One turn moves each row of this set onto another row. After a few examples, where does it send each row asked below?
j5: [ 0.789, -2.186, -0.335, -1.702,  1.225, -1.045,  1.646,  0.488,  2.478,
  2.664, -2.525, -0.125,  3.076,  0.897,  0.307,  0.222,  1.212, -2.783,
 -0.452, -0.721, -0.651, -0.922, -0.281, -0.043,  0.637, -2.996,  1.755]
j844: [ 0.592, -2.655, -2.240, -0.695, -0.006, -0.035,  0.604, -0.494,  0.309,
 -3.342, -0.692,  2.265,  0.801, -3.588, -0.543, -2.309,  0.395, -0.119,
 -1.090,  0.593,  1.070, -0.423, -1.460, -1.910, -0.028, -0.408, -1.007]
j585: [-1.428, -0.459, -0.809, -0.407,  3.817, -1.065,  0.292,  0.752,  1.402,
 -0.229, -0.344,  0.206,  3.215, -1.435,  0.512, -1.035,  1.642,  1.185,
  1.337, -0.850, -1.899,  0.325, -0.136, -3.295,  0.288, -1.396,  3.176]
j886: [-2.128, -1.430,  0.634,  1.293, -1.896, -0.563, -0.401,  0.638,  0.511,
  4.845, -0.395,  0.065,  1.169, -0.217,  3.576, -0.927, -1.097, -0.156,
 -1.864, -0.868, -1.626, -1.791,  2.041,  0.934,  2.502,  0.034,  0.507]
j888: [-0.215,  0.002, -0.727, -0.989, -0.703, -1.062,  1.810,  0.579,  1.680,
  1.121, -0.636,  0.105, -0.987, -0.613, -1.091, -1.414,  0.939, -1.718,
  3.006,  0.730, -2.131, -2.078, -0.526,  2.762, -1.100, -0.416, -0.230]
j37: [ 0.411, -0.533, -1.354,  1.219,  1.552,  0.984, -1.755, -2.772, -0.119,
  0.823,  0.560, -2.076,  1.635,  1.491, -0.693, -2.643, -1.527,  1.923,
  1.146, -2.200, -0.232, -0.412, -0.927,  0.484,  2.701, -1.535,  0.400]
j744: [ 1.279,  0.260,  0.382,  0.059,  1.372,  1.120, -2.434, -1.601,  1.108,
 -2.789,  0.353,  0.514,  2.589, -0.852, -2.318,  1.185, -0.357, -0.288,
  1.673, -1.214,  2.245,  0.553,  0.459,  0.495,  0.989, -1.124,  1.263]
j455: [-0.069, -2.656,  1.301,  0.235, -2.712, -1.036, -1.621,  1.107,  2.210,
 -0.031, -1.739,  1.457,  0.114,  0.115,  3.217,  0.289, -0.156,  1.268,
  2.199,  2.086, -1.211, -2.253,  1.338, -0.405,  2.605,  1.427, -0.338]
j703: [ 0.914, -0.803, -0.724, -1.224, -0.311,  0.231, -1.953, -0.100, -1.054,
 -2.499,  1.101,  2.129, -0.683, -1.695, -0.199,  2.014,  2.082, -3.550,
  0.218, -0.352,  0.952, -1.674, -0.601, -2.605,  2.183,  1.706,  1.037]
j820: [ 1.256,  0.356, -2.322,  1.782,  0.034, -2.213, -1.337, -1.167, -0.917,
  1.641,  0.186,  1.740,  1.226, -0.309,  0.773, -0.463,  0.111, -1.156,
 -0.397, -1.146,  0.411, -2.008, -1.544,  2.939,  3.913, -2.042,  3.634]
j672: [ 1.063,  0.612, -1.458, -1.125,  1.144, -0.728, -2.209, -0.095,  0.269,
 -0.479, -0.547,  2.685, -2.320, -1.201,  0.802, -2.210,  1.234,  0.702,
 -3.980, -0.540,  2.327, -0.693, -0.461,  0.961,  3.057, -0.047,  1.852]
j263: [ 1.969, -0.152, -0.340,  1.645,  1.217, -1.313, -3.005, -1.006,  1.403,
 -1.364, -2.848,  0.183,  1.735, -2.456,  2.050, -0.560,  1.570, -1.231,
 -0.911,  1.071,  1.212,  2.204,  0.586, -1.737,  2.265, -0.924,  2.736]
j315: [-3.740,  1.770, -1.944, -0.283, -1.679, -1.333, -0.939, -2.806, -0.508,
 -0.206, -0.598,  2.907, -1.590, -0.518,  2.292,  0.713, -2.283,  1.265,
 -0.603, -1.673, -0.034,  0.066, -0.230, -1.000,  1.448,  1.710,  0.919]
j752: [-1.896, -1.513,  0.396, -0.388,  0.012, -1.397, -3.082, -0.781, -1.969,
 -2.774,  0.198,  1.099, -0.617, -2.155,  0.422,  0.442,  1.749,  1.903,
  1.043, -0.781,  0.229, -2.369, -0.372,  0.754,  1.045,  0.270, -1.987]
j727: [-0.857,  0.946,  0.385,  1.437,  0.499, -0.519, -3.240, -2.545, -1.154,
 -2.001,  0.428,  1.894, -0.165, -0.389,  0.161, -0.295, -3.254,  0.145,
 -0.010, -2.122,  2.388, -0.367, -0.349, -0.419,  3.353,  0.058,  1.816]
j219: [-0.123, -0.893, -0.529,  0.800, -1.029,  2.271,  0.133,  0.418,  1.096,
 -0.904, -1.275,  0.100,  0.088, -0.962, -0.102, -0.488,  0.410, -1.087,
 -2.177,  0.006,  1.127, -0.701,  0.522, -6.298,  0.038,  0.432,  2.293]
j416: [ 1.345, -1.240, -0.560,  1.242,  1.585, -0.066, -0.859,  0.417,  0.914,
  1.375, -0.811, -0.100,  2.987, -0.265,  1.402, -0.388,  0.933, -2.604,
 -0.002, -0.746,  1.870, -0.775, -1.921,  2.008,  1.783, -3.960,  2.125]
j59: [-2.239, -2.330, -1.657, -0.182,  0.052, -0.385, -0.545, -3.222,  0.021,
  2.255, -3.622,  0.356, -0.566, -1.978,  2.326, -0.958, -1.591, -1.337,
 -1.516,  0.420,  0.973,  1.731,  0.518,  1.469,  0.712,  1.520,  0.823]
j27: [-1.586,  0.577,  1.173,  1.995, -1.494, -0.228, -2.646, -0.461, -0.609,
 -0.673, -0.050,  0.084, -2.343, -0.045,  0.300,  1.937,  1.384,  1.006,
  0.336, -2.021, -1.757, -2.750,  0.644, -3.912,  1.586,  0.909,  1.962]
j630: [-2.297, -1.248, -0.603,  0.424, -1.241, -0.924, -0.417, -1.416,  0.555,
 -1.338, -2.962, -0.236,  0.254, -1.122, -0.709, -1.035,  0.568,  4.362,
 -0.937, -0.298, -0.730, -1.381,  1.103, -3.094, -0.902, -0.355,  0.055]
j422: [-0.976, -0.890, -0.546, -0.241, -0.431,  1.090,  0.548,  0.434,  0.806,
  3.087, -0.709,  1.079, -4.554, -0.980,  1.660, -1.317, -0.445, -4.017,
 -0.963,  0.033, -0.207, -0.982, -0.139,  0.729,  0.038,  0.160,  1.181]
j449: [-1.873,  1.048,  0.222, -0.550, -0.633, -0.757,  0.347,  2.067,  1.257,
 -0.030,  0.533,  3.088,  0.158, -1.681,  1.414,  0.216,  1.151,  0.661,
 -0.447, -0.437, -0.112, -2.351, -1.148,  1.370,  1.804,  4.276,  2.340]
j809: [-0.201, -2.224, -0.847, -1.857,  1.049,  0.671, -1.336,  0.933,  2.050,
  1.357,  0.663,  0.832, -1.420,  2.068,  1.313, -0.713,  0.762,  2.244,
  0.718, -0.362, -1.750, -2.069,  1.107, -3.623,  2.425, -2.693,  0.485]
j464: [-1.064,  0.005, -2.085,  1.182,  1.299,  0.041, -0.287, -3.797, -0.368,
  1.949, -1.059, -0.205,  1.453, -0.199,  0.312, -0.160, -1.961, -0.832,
 -0.457, -2.639, -0.973,  1.061, -0.799, -1.315,  2.780,  2.173,  4.085]
j769: [ 1.712,  0.352,  0.682,  0.258, -0.798,  0.762, -1.611, -0.292,  1.062,
  0.885, -0.181, -2.839,  1.445,  2.553, -0.956, -0.171,  0.518, -2.128,
  3.513,  0.367, -0.286, -1.730,  0.776,  0.355,  1.503, -0.663,  0.856]
j264: [-2.567,  0.333,  0.071, -1.520, -2.144,  0.260,  0.470, -0.014, -0.912,
  0.610, -2.707,  1.066, -1.407, -0.457,  4.074, -0.227, -1.446, -0.509,
 -0.254,  0.228, -1.271, -0.775,  2.159, -2.217, -1.326,  1.616,  0.345]
j999: [-1.872,  0.521, -1.961,  0.254, -1.720, -1.996, -1.363, -1.096, -0.804,
  3.694, -0.121,  1.087,  2.236,  0.198,  1.626,  0.794,  0.296,  0.241,
 -1.157, -0.558,  0.084, -1.794,  1.259,  3.012,  3.401,  0.963,  2.452]
j266: [ 1.069, -0.858, -0.411, -0.920, -1.256,  2.698,  1.002,  1.076,  1.362,
 -0.129, -1.192,  0.556, -1.937, -1.265,  2.078, -0.952,  0.257, -0.326,
  0.474,  0.009, -2.384, -0.446,  1.609, -1.671, -2.422, -1.977, -1.008]
j891: [ 3.263, -0.298,  0.287, -1.701,  1.272,  1.441,  0.762,  0.474,  1.008,
 -1.909, -0.513,  0.685,  0.480, -0.839, -2.480, -0.428,  0.246, -1.122,
  1.715, -1.029, -1.497, -1.217,  1.364, -1.147, -1.020, -1.997,  1.682]
j471: [ 0.003, -2.257, -0.574,  0.124, -0.987, -1.058,  2.009,  0.286,  3.104,
  4.192, -1.339,  0.586,  0.530,  0.024,  1.686, -0.876, -0.286, -0.923,
 -1.419, -1.517, -3.724, -1.189,  0.519, -0.651,  1.604, -2.305,  0.468]

j672 -> j449
j820 -> j999
j266 -> j891
And these:
j219 -> j844
j888 -> j769

One turn moves each row of this set onto another row. After a few examples, where does it send each row asked below?
j754: [ 1.333,  0.670, -3.039,  0.376, -2.637,  0.463, -2.721,  4.333,  0.890,
  1.579, -1.229, -0.969]
j526: [ 0.600, -0.430,  1.801, -0.658, -0.745,  0.831,  0.112,  1.436,  0.262,
  1.292, -0.249,  1.929]
j267: [ 0.039,  2.017, -0.387,  1.769, -0.909,  3.298,  1.317,  0.450,  2.577,
  2.100, -2.133, -0.854]
j11: [ 3.349,  0.236, -3.276,  1.084, -1.253, -0.125,  2.510,  2.398,  5.748,
  1.969, -1.262, -0.129]
j459: [ 0.933,  1.422, -2.599, -0.010, -2.957,  0.921, -2.019,  4.995,  0.577,
  2.318, -0.506, -1.020]
j293: [ 2.287,  0.724, -2.703,  0.725, -0.266, -0.044,  3.129,  3.383,  5.479,
  2.955,  0.598, -1.030]
j787: [ 2.003, -1.630, -1.050, -1.387, -2.032, -0.545, -0.930,  1.056,  1.153,
  2.363,  0.753, -4.012]
j948: [ 2.414, -0.429,  0.549,  0.667, -3.931, -0.892,  1.608,  2.988,  0.448,
 -1.062,  1.003, -0.316]
j33: [ 0.708, -0.672,  1.416, -0.443, -0.703,  0.815, -0.360,  1.162,  0.409,
  0.848, -0.854,  2.063]
j289: [ 1.575, -0.138,  0.505, -0.809, -4.487,  0.834, -1.006,  1.462,  1.524,
  1.604, -0.477, -3.578]
j278: [ 1.402, -0.257,  0.218, -1.671, -3.393,  0.384, -0.153,  1.720,  0.977,
  2.739,  1.068, -3.920]
j158: [ 2.432,  0.949, -2.104,  1.804, -2.173,  0.534,  2.002,  2.960,  6.161,
  1.332, -1.976, -0.462]
j529: [ 0.870, -1.202,  1.082, -0.525, -0.183,  0.510, -0.226,  0.939,  0.268,
  1.038, -0.462,  1.889]
j861: [ 2.372, -0.593,  0.212,  0.230, -3.014, -1.277,  2.190,  2.999,  0.214,
 -0.386,  2.126, -0.640]
j210: [ 2.078,  1.919, -1.411,  1.152, -2.290,  0.854,  3.144,  3.758,  5.642,
  2.560, -0.490, -0.765]
j109: [ 0.425,  0.567, -1.974,  1.390,  1.580,  2.100,  1.263, -0.153,  2.075,
  2.669, -0.853, -1.456]
j113: [ 2.826, -0.330, -3.357,  1.476, -0.459, -0.371,  1.959,  2.543,  5.997,
  1.629, -1.041, -0.817]
j111: [ 1.224,  0.082, -3.691,  0.050, -1.535,  0.131, -2.434,  4.524,  0.458,
  2.073, -0.306, -1.286]
j609: [-0.071,  1.979, -0.830,  1.007,  0.368,  2.930,  2.131,  0.833,  1.939,
  3.235, -0.449, -1.373]
j201: [ 3.215,  0.551, -3.093,  0.568, -0.977, -0.059,  3.247,  2.803,  5.272,
  2.898, -0.150, -0.212]
j677: [ 2.838,  1.481, -2.171,  0.425, -2.096,  0.515,  3.577,  3.252,  5.393,
  2.724, -0.543,  0.058]
j549: [ 0.548, -0.773,  1.282, -0.641, -0.138,  0.510,  0.152,  1.275,  0.145,
  1.426,  0.061,  1.969]
j543: [ 1.922, -1.421, -0.513, -0.760, -3.305, -0.088, -1.683,  0.588,  1.683,
  1.249, -0.991, -3.501]
j773: [ 0.945,  0.902, -2.944, -0.216, -1.785,  0.356, -1.771,  4.964,  0.245,
  2.744,  0.507, -1.345]
j828: [ 2.829, -1.738, -0.542,  0.607, -2.255, -1.803,  1.476,  2.306,  0.303,
 -0.948,  1.664, -0.632]
j551: [ 3.010,  1.177, -2.363,  0.956, -2.577,  0.651,  2.774,  2.642,  5.796,
  1.939, -1.670,  0.123]
j329: [ 2.698, -1.399, -0.206,  1.024, -3.377, -1.397,  1.022,  2.196,  0.772,
 -1.523,  0.545, -0.243]
j512: [ 0.482,  0.691, -1.616,  2.110,  0.397,  2.392,  0.493, -0.514,  2.800,
  1.495, -2.532, -1.088]

j109 -> j512
j948 -> j861
And these:
j113 -> j158
j787 -> j543
j677 -> j201
j773 -> j111
j526 -> j549

